[[-48  -1  52  18 -37 -60 -34 -16 -15 -14 -15  26  67  54]
 [ 16  65  24   5 -50   5 -63  27  51  28 -52  22  27 -34]
 [-14  74  40  27 -36  59 -19 -43  58  31  64 -22 -50  33]]
:
[[ 54 -34  33]
 [ 67  27 -50]
 [ 26  22 -22]
 [-15 -52  64]
 [-14  28  31]
 [-15  51  58]
 [-16  27 -43]
 [-34 -63 -19]
 [-60   5  59]
 [-37 -50 -36]
 [ 18   5  27]
 [ 52  24  40]
 [ -1  65  74]
 [-48  16 -14]]

[[ -2  -6 -14  -8  -9 -12 -13  -4  -7]
 [ 80 -33 -94 -46 -19 -75 -95   1 -41]
 [  6   3  13  60 -10  51  17  30   9]
 [-18 -45  -6  19  -5  29  -2  -8 -43]
 [ 30  33 -29  24 -29 -10 -25  38  31]
 [ -9  -4  -7   9  76  32  23  43 -31]
 [-28  52  26  52 -16  37  34  39  53]]
:
[[ -7 -41   9 -43  31 -31  53]
 [ -4   1  30  -8  38  43  39]
 [-13 -95  17  -2 -25  23  34]
 [-12 -75  51  29 -10  32  37]
 [ -9 -19 -10  -5 -29  76 -16]
 [ -8 -46  60  19  24   9  52]
 [-14 -94  13  -6 -29  -7  26]
 [ -6 -33   3 -45  33  -4  52]
 [ -2  80   6 -18  30  -9 -28]]

[[ 79  45 -42 -61 -60 -25 -48 -30 -15]
 [ 29  27 -14 -32 -26 -36 -49 -51  11]
 [  7  36  47  42 -11   7  11 -27 -17]
 [ 32  50  45  41 -51  -1  31 -24 -60]
 [-52 -30  23  26  74  51  13  -3  47]
 [ 11 -11  -6   5   2  37  34  50 -11]
 [ 19  30  11  16   2  33  18 -12  16]
 [-21 -32 -11   0  18  51  44  76  -1]
 [-27 -31 -15  -1  41  29   1  17  47]]
:
[[-15  11 -17 -60  47 -11  16  -1  47]
 [-30 -51 -27 -24  -3  50 -12  76  17]
 [-48 -49  11  31  13  34  18  44   1]
 [-25 -36   7  -1  51  37  33  51  29]
 [-60 -26 -11 -51  74   2   2  18  41]
 [-61 -32  42  41  26   5  16   0  -1]
 [-42 -14  47  45  23  -6  11 -11 -15]
 [ 45  27  36  50 -30 -11  30 -32 -31]
 [ 79  29   7  32 -52  11  19 -21 -27]]

[[  5  44]
 [-31  44]
 [ 48   8]
 [ 65   9]
 [ -3 -29]
 [ 84  25]]
:
[[ 44  44   8   9 -29  25]
 [  5 -31  48  65  -3  84]]

[[-79  41 -17  25 -26]
 [-79  26 -40  31 -65]
 [-79  41 -18  25 -26]
 [-79  49 -33  31 -65]
 [-79  49 -33  31 -65]]
:
[[-26 -65 -26 -65 -65]
 [ 25  31  25  31  31]
 [-17 -40 -18 -33 -33]
 [ 41  26  41  49  49]
 [-79 -79 -79 -79 -79]]

[[-58  34  39  37 -31 -46  40  15  49  22 -24  36]
 [ 43  29   2  46 -21  31  39  52   2  53  73   5]
 [ 11   8 -33  25   7   7  14  33 -24  41 -14 -29]
 [-37  75 -59  22  -3 -54  64  25 -59  25 -49  13]
 [-74 -23 -33 -43  10 -13 -29 -40 -47 -47 -83 -23]
 [ 28  80   2  30 -31 -20  59  18  -8  16  48  52]]
:
[[ 36   5 -29  13 -23  52]
 [-24  73 -14 -49 -83  48]
 [ 22  53  41  25 -47  16]
 [ 49   2 -24 -59 -47  -8]
 [ 15  52  33  25 -40  18]
 [ 40  39  14  64 -29  59]
 [-46  31   7 -54 -13 -20]
 [-31 -21   7  -3  10 -31]
 [ 37  46  25  22 -43  30]
 [ 39   2 -33 -59 -33   2]
 [ 34  29   8  75 -23  80]
 [-58  43  11 -37 -74  28]]
---
[[ 45   3 -31  -4  45   7  30  -6  34  -4 -25 -35]
 [ 46   6 -36 -17  44  16  29  -5  42  -4 -25 -48]
 [ 58  10 -36 -31  54  26  35  -5  52  -4 -31 -48]
 [-38 -12  41  50 -28 -32 -16   1 -51   5  16  74]
 [-38  11   7 -45 -29  30 -16   8   5   0  24 -30]
 [ 56   2 -36   3  56   4  37  -6  38  -4 -31 -35]
 [-38 -12  40  48 -29 -32 -16   1 -51   5  16  72]]
:
[[  3 -31  -4  45   7  30  -6  34  -4 -25 -35  45]
 [  6 -36 -17  44  16  29  -5  42  -4 -25 -48  46]
 [ 10 -36 -31  54  26  35  -5  52  -4 -31 -48  58]
 [-12  41  50 -28 -32 -16   1 -51   5  16  74 -38]
 [ 11   7 -45 -29  30 -16   8   5   0  24 -30 -38]
 [  2 -36   3  56   4  37  -6  38  -4 -31 -35  56]
 [-12  40  48 -29 -32 -16   1 -51   5  16  72 -38]]

[[-14   6 -14  10  23  18]
 [  2   8  23  -3 -14   0]
 [ 67  -8  41 -33 -73 -46]]
:
[[  6 -14  10  23  18 -14]
 [  8  23  -3 -14   0   2]
 [ -8  41 -33 -73 -46  67]]

[[ 33  33 -44   9  -1   7  34  -3  14 -10  -5 -17  38 -14]
 [-53  55   7 -28  43 -53 -36  50  -8 -17  48  56  30  72]]
:
[[ 33 -44   9  -1   7  34  -3  14 -10  -5 -17  38 -14  33]
 [ 55   7 -28  43 -53 -36  50  -8 -17  48  56  30  72 -53]]

[[ 13 -15  11  13   0  38 -40  48  -2 -13   0  -3  35 -48  -8]
 [ 22 -46 -55 -48   1   9   9 -52  39  19   0 -44  33  26  32]
 [  1  14  78  83 -11  22 -18   2  -5 -11   2  65 -21 -11   0]
 [ 14  14 -40   5   0   4  15 -15  18 -15   1 -16   7   4  26]
 [ -8  24 -18  -7  12  -3  29 -11  -2   1   0  -5   0  22  -7]]
:
[[-15  11  13   0  38 -40  48  -2 -13   0  -3  35 -48  -8  13]
 [-46 -55 -48   1   9   9 -52  39  19   0 -44  33  26  32  22]
 [ 14  78  83 -11  22 -18   2  -5 -11   2  65 -21 -11   0   1]
 [ 14 -40   5   0   4  15 -15  18 -15   1 -16   7   4  26  14]
 [ 24 -18  -7  12  -3  29 -11  -2   1   0  -5   0  22  -7  -8]]

[[-35  22  -6 -25  13  64  15 -14   1]
 [-43   7  18 -12  33  15 -90  -8  21]
 [-74 -21  21 -27 -21  32  22  28  19]
 [-32  27  54   4   8  25   5 -22  23]
 [-42 -48 -16 -92  43  19  49 -18 -16]
 [-69   7  21  -6 -26  55  29 -21   9]
 [  3  39  40  39 -17  11 -47  22  37]
 [-53  22  47 -28  20   3   4  -4 -12]
 [ -1  13  -6 -40   9  -3 -19 -19  -9]]
:
[[ 22  -6 -25  13  64  15 -14   1 -35]
 [  7  18 -12  33  15 -90  -8  21 -43]
 [-21  21 -27 -21  32  22  28  19 -74]
 [ 27  54   4   8  25   5 -22  23 -32]
 [-48 -16 -92  43  19  49 -18 -16 -42]
 [  7  21  -6 -26  55  29 -21   9 -69]
 [ 39  40  39 -17  11 -47  22  37   3]
 [ 22  47 -28  20   3   4  -4 -12 -53]
 [ 13  -6 -40   9  -3 -19 -19  -9  -1]]

[[  4  -6   9  -4   3]
 [ 22  18  17  29 -16]
 [ 26  20  20  42 -15]
 [-15 -25 -10 -45  18]
 [-20 -41  -9 -70  31]
 [-35 -44 -23 -74  32]
 [  9 -15  14 -25  11]
 [ 10  -6  11 -11   4]
 [-32 -26 -28 -35  20]
 [-31 -41 -22 -71  30]
 [  0  -8  -1  -4   8]]
:
[[ -6   9  -4   3   4]
 [ 18  17  29 -16  22]
 [ 20  20  42 -15  26]
 [-25 -10 -45  18 -15]
 [-41  -9 -70  31 -20]
 [-44 -23 -74  32 -35]
 [-15  14 -25  11   9]
 [ -6  11 -11   4  10]
 [-26 -28 -35  20 -32]
 [-41 -22 -71  30 -31]
 [ -8  -1  -4   8   0]]

[[ 24  68  46 -66  56  37 -84]
 [-88  12  -4 -14 -29  34  76]
 [-64  92  -1  95   5  52 -47]]
:
[[ 68  46 -66  56  37 -84  24]
 [ 12  -4 -14 -29  34  76 -88]
 [ 92  -1  95   5  52 -47 -64]]
